One vector is turned by the same rotation once a tick. Each row is the vector after some number of ticks, and that number follows the row.
The counts run from 0 to 854.
[-65  25  10 -24 -28 -15  11  -6 -19   9  -5   0  -4  -8   0 -21   2  -3
   2 -63 -11  17   2 -16 -26  38  -3   0  -7 -14   5   9 -34 -29  -6  -9
 -12  13 -29   9 -11  17  -4 -17  33   6   6  12]
433
[-50   8  30 -16 -31  -1 -14   4 -20  12  -1   7   7  -5  15  35  -3   0
  13 -49  -9   6 -25 -26 -43  18  10  -9  -4 -18 -13   0 -32 -14 -11 -18
 -15  41 -21  -5 -10 -17  -4 -22  21  -8  11   9]
761
[-29   0  25  14   3  47 -28 -17 -50   5  -2  38  -7   4   0  27 -18   0
  15   5 -12  11 -17 -35 -10  28  19  11 -10 -27  16  -6 -30  15  -5  20
 -11  33 -10   4 -25  -1 -17 -26  37  -5 -10   0]
87
[-27   0  18 -27  16 -13   0 -21 -31   9  27  24 -19  17   4  17 -27  37
  30 -22 -16  -8  10 -18  -9  48  15  11  -5  -9  10  22 -23 -14  -5   4
 -28  21 -18  26 -15  27   2 -31  21  18   0  34]
154
[-38  27  23 -30  -9 -10  -8 -21  -7  -1  18  -6  -8 -12   5  21 -25  16
  33   2  -6  -9  -6 -35 -12  10  -7  30 -27 -17   7  18  10  17 -21  22
 -43  46 -27  28  -5   5  -7 -29  30 -11 -16  10]
362
[-54  23  34 -10 -35   0 -23   0 -11  15   5   7 -10   6  13  17  -1  11
   0 -47  -8  17 -24 -12 -29  32  -1  -8 -27 -20  -6   6 -38 -18  -4  -4
 -12  19 -27   2 -21   6   6  -5  23   3  28  30]
437
[-34  -6  22  -9  -6 -25  47 -30 -11   0   6  11   9  -4  12   9  11  19
  19 -66  -8   2  -7 -30 -38  35  -5  12 -12 -23  10  11   4  21  -7  -1
  -5  30 -21   8   7  29 -20 -18  11  -3  31   2]
6
[ -6  11  18 -11   3   6   2 -24 -38 -11   2  22  -3 -33  -6  25   6   3
  28  16 -12 -21 -11 -37 -14  15  12  11 -37   2  12   3  27  16 -20  10
 -10  33 -40  37 -23  35  -9 -27  30  16  -4   5]
351
[-53  -6  -2 -15  -8   0   8  -2 -32   4   1   3  12 -19  15  32 -20  17
   5 -46  -5   6 -16 -52 -34  -1  10  12   3 -33  -3  23   1   1 -18 -20
 -26  24 -32 -14   0  17 -22 -17  31  -4   2   2]
642
[-16  13  27 -13  -6 -18  36 -38 -15  19 -18   2  23 -14  14  23  -5  -8
  14 -54 -14 -14  -9 -29 -29  24 -37  -6 -33 -20  14 -14 -11  14 -17  16
  -9  30 -10  26   7  15 -17 -20  15  14  12  -7]
64
[-41  15  12 -22 -23   5  -8 -13 -18  -5  -1   5   1 -42   3   4  19   0
  33  -3  -7   4 -13 -48 -26   7   3  10 -17 -17  19  16  14   8 -18   7
 -31  50 -27  11 -13   4 -20 -24  33 -17 -11  -6]
366
[-23  33  49  -4 -27  11  -8 -41   6   7  -2   3   8   5   1  13  -9   7
  33 -20  -7  11 -17  -1 -39  34 -23  -4 -27   7  23 -10 -14  18  -5  38
  -2  26   0  37 -12  12  -7 -26  17  10  21   2]
561
[-21   5   5 -20  -9 -27  38 -12 -28  21  -7  19   4  -9  15  16  -7   2
  12 -57 -15  18  -6 -33 -50  27  -9   7 -11  -4  11  14   4   5   1  -9
   3   4 -15  11 -17  41 -12 -22  17  18  26  10]
830
[-24   6  25  10 -12  20  13   1 -42 -14  -3  33  12   2  16  39   0  12
   3 -33  -3   5 -27 -14 -33  17  14  -6 -30 -33   5 -15 -21  14  -4 -12
   2   0 -21  -7 -20  20 -13  -1  42  -6  47  12]
453
[-32   4  27  -9   8 -19   2 -31 -27  34  17  44  -4  23  23  14 -15  17
  10 -45 -32   5  -8  -8 -12  50   7   7 -21 -20   1   5 -39   3   8  -7
   9  20  -8  28  -3   5   0 -16  10  20  29  19]
713
[-25 -17  18   1  -2  14  -2 -14 -46  15  11  43   6  -4  12   3 -21  26
  25 -45 -15  30   1 -29 -17  43  -2  15  21 -28  15  -4 -23 -18  16   0
  -9  14   2   6 -26   9 -24  -6  19   9  15  11]
651
[-24  -9  35  12   8 -10   9 -14 -35 -27  11  41  19  13 -19  -1   7  -2
   8 -57  -8   6  -4 -21 -36  36   3  10 -15   3  11 -12  -9  13  -3  15
   1  34 -18  35  12  16 -11 -32  16   1  23 -27]
725
[-53  34  13 -23  -5  -5   3 -16  -2  17   2 -18 -14  -3  10  14  -5  15
  19 -40 -13 -18   2 -13 -18  38 -16  -9 -36 -36  11  20 -26  -4 -32   8
 -26  29 -22   5  -1  21  -1 -11  23   9  17  32]
435
[-24  11  24 -22   1   3  24 -45 -15  11 -10   0  -4  12  19  19 -47  11
   2 -27 -10 -26 -23 -23  -7  15  10  -3  -8 -32  25   9 -21  25 -13   0
 -28  27 -18  13  16  17 -21 -31  39   2 -15  11]
581
[-41  27  35 -13 -26  27 -18 -45 -17  13   2   2  -9 -17  15  21   1  -2
  30  11 -14  -7 -14 -20  -6  30   9 -13 -30 -17  12 -16 -46  -3   5  10
 -16  23 -18  17 -21   0  -1 -17  33   8 -26   8]
749
[-25   7  30   2   3  35 -18 -48 -35  -7  23  33  -3  -7  10   6   2  20
  23  14 -23  -5 -11 -27   9  26  18   1 -36 -23  15 -11 -18   9   4   7
 -13  21 -22  32 -11  22  -4 -18  35  12 -17   5]
29
[-17   0  30   5  -2  11  16  -5 -31  -9 -10  18 -12 -26 -34 -18  19   3
  24 -53  -2 -13  -2 -33 -26  50 -21 -11 -10  -6  15   0  -8  -5 -28  25
 -27  31 -20  13   1  23 -18 -24  14   4   8  -3]
606
[-31   5  19 -14 -16 -13  24  -6 -29  26  -6  33   6  -7  15   5 -15   4
  11 -59 -22  32 -13 -25 -36  28 -17   5   5 -11  11   5 -12   4  19 -10
   3 -10 -14  16 -22  32 -18 -23  16  11  28  14]
829
[-42  27  12  -2 -30  24   3 -36 -10   5 -11 -18  -8 -11  17  16  -9  -6
   8  -6  -4  -2 -16 -32 -16  16  -4  12 -40 -36  20   9 -11  31  -8  29
 -16  39 -33   3 -19  14 -10  -4  42  -8  -4   1]
247
[-40   9  19  -1 -25  22  22   0 -38  -9 -11  21  11  -3  12  34   8   0
  11 -13   2  19 -21 -23 -42  13  19   0 -15 -20  20   2 -11  30   2 -11
  -2   2 -23  -5 -30  25 -25 -27  46 -22  28   6]
130
[-27  -6  17  -1   4  34 -19 -43 -43   9  14  45   0  -1  15   9 -11  20
  34  10 -19   6  -2 -30  -3  34  17   9 -10 -23  35   4 -15  20   8  16
  -8  41   7  18 -15   5 -21 -26  28  -6  -8  -3]
530
[-35   5  29 -18 -19 -12  -9 -35 -14  29  25   1 -14  22  44  32  -8  31
   4 -14 -28   9 -24 -28 -11  14  17 -11 -30 -34  31   9 -27   6  11  -5
 -22  35  -5   6 -10   1  -1  -9  25   9  -3  14]
702
[-56  16  32  -9 -31   7  -8 -20  -9  -1  30   7  -1   3  25  18  -5  10
  18   4 -14  32 -12 -23 -13  10  -3  34 -34 -37   6   2 -18  18  23  15
 -19  13 -24  14 -23  15  -4 -13  36 -19   9   6]
687
[-49  25  34 -16 -17   5 -29   7 -26  -8  16  17 -22  14   9   2 -21   8
  -2 -12 -12   2 -18 -32   9  14   7  11 -27 -35  21  14 -35 -19  -4  16
 -43  14 -13  14   3   8   0 -25  53  -2  -6   6]
421
[-19   9  36   8  -6  28 -10 -35 -24  11 -11  49   0  17   1  -1 -43  14
   9 -33 -21  21 -25 -15 -11  35  -6   4  -8  -8  10  -3 -14  22   1  26
  -7  15  -5  35   0  21 -20 -16  23  15  22   3]
400
[-58  29  15  -9 -30  -1  -1  -6 -15  -9  -5   0  11  -2   8  27 -12 -19
  -2 -37   7  25 -25 -34 -30   4  -2  27 -24 -21   2   2 -12   6   1  17
 -11  31 -37   8 -11  13  -3 -13  49 -10  11 -18]
245
[ -7  10  18   0   4  23  -4 -45 -23   6 -27  24   6  -1   3  18 -15  10
  24 -38  -7  -5 -21 -24 -30  30   6 -19 -19  -1  24  11  23  23 -28  21
  11  43 -14  30   7  37 -19  -8  25  22  27   4]
398
[-37  32  23   0 -34  27 -15 -41  -6   1  -4  -5  -5   1  29  32 -11   1
  14  -1   8  13 -13 -22 -13  19   5  10 -32 -34  19  -8 -23  18  16  27
 -12  34 -20   5 -29  16  -1  -1  44  -2   0  10]
248
[-51  35  29  -4 -18  12  -2 -22  -4   1   5  -1  -4   6   8  14 -38  -6
  16 -12 -12  13 -13 -21  -7   8 -26  35 -39 -40  -2  -4 -24  23  -1  37
 -20  17 -17  18   1  10  -9 -22  38   0  12  -1]
243
[-35   5  35  -3 -17  12 -35   2 -46  16   2  24 -10   1 -13   7   5  -1
  16 -14 -16  19 -10 -36 -27  31 -10 -17 -17  -2  40  -7 -36 -31   1  19
 -19  24   0  10 -33   5   0 -27  27  22  -3  -5]
103
[-40  21  31  -6 -30 -11  35 -33   1  -1 -16  -2   8  -1  -5  -6  -8 -16
   9 -50  -7  14 -15 -14 -44  28 -10  14  -9   2  15  -4  -7  20   1  14
  -5  32 -30  30  -3  17 -22 -37  23  -4  15 -12]
564
[-13  -9   1  -9  11   4  17 -36 -35   4  -6  32  -1 -26  10  -9  -6  20
  28 -46 -13 -17   0 -49  -5  41  -2  15   4 -35  25  13  -2   7 -14   1
 -12  49  -3  14   7   6 -26  -7  20   0  -1   0]
210
[-15   7  23 -13  -3  25 -15 -36 -29  11 -12  21 -10   6  20  40 -12  14
  24 -10  -3 -19 -17 -37  -9  28  33 -32 -14 -19  21  11 -36   2  -7   6
 -21  24  -9   6  -2  18  -1 -27  34  10 -17  10]
587
[-15  12  36 -17 -17   6 -14 -28  -9  38  -9  38   5  -2  30  19  -7  10
  37 -33 -24   9 -23 -36 -29  27 -22 -26 -21 -19  28   1 -24   8   4  12
 -16  16  24  16   0   5 -21 -19  12   9  17   1]
384
[-42  23  13 -18 -30  25  -1  -4 -32  -5 -17  11  20 -34  12  33   0  -1
  22 -18   4  18 -16 -34 -28   4   6  -2 -21 -19  -5   0  -5  -9  -7 -13
  -5  -5 -34   5 -25  36 -14 -17  46   5   1   9]
631
[-25  23  53 -12 -17  10 -13 -33 -21 -22  14  13  20   2  -8   8 -19   9
  21  -5  -6   6  -6  -4  -6  25  -1  12 -29  -2  25 -29 -30 -14   4  27
 -16  20  -6  46  -1   5  -6 -33  41  16  -3 -11]
739
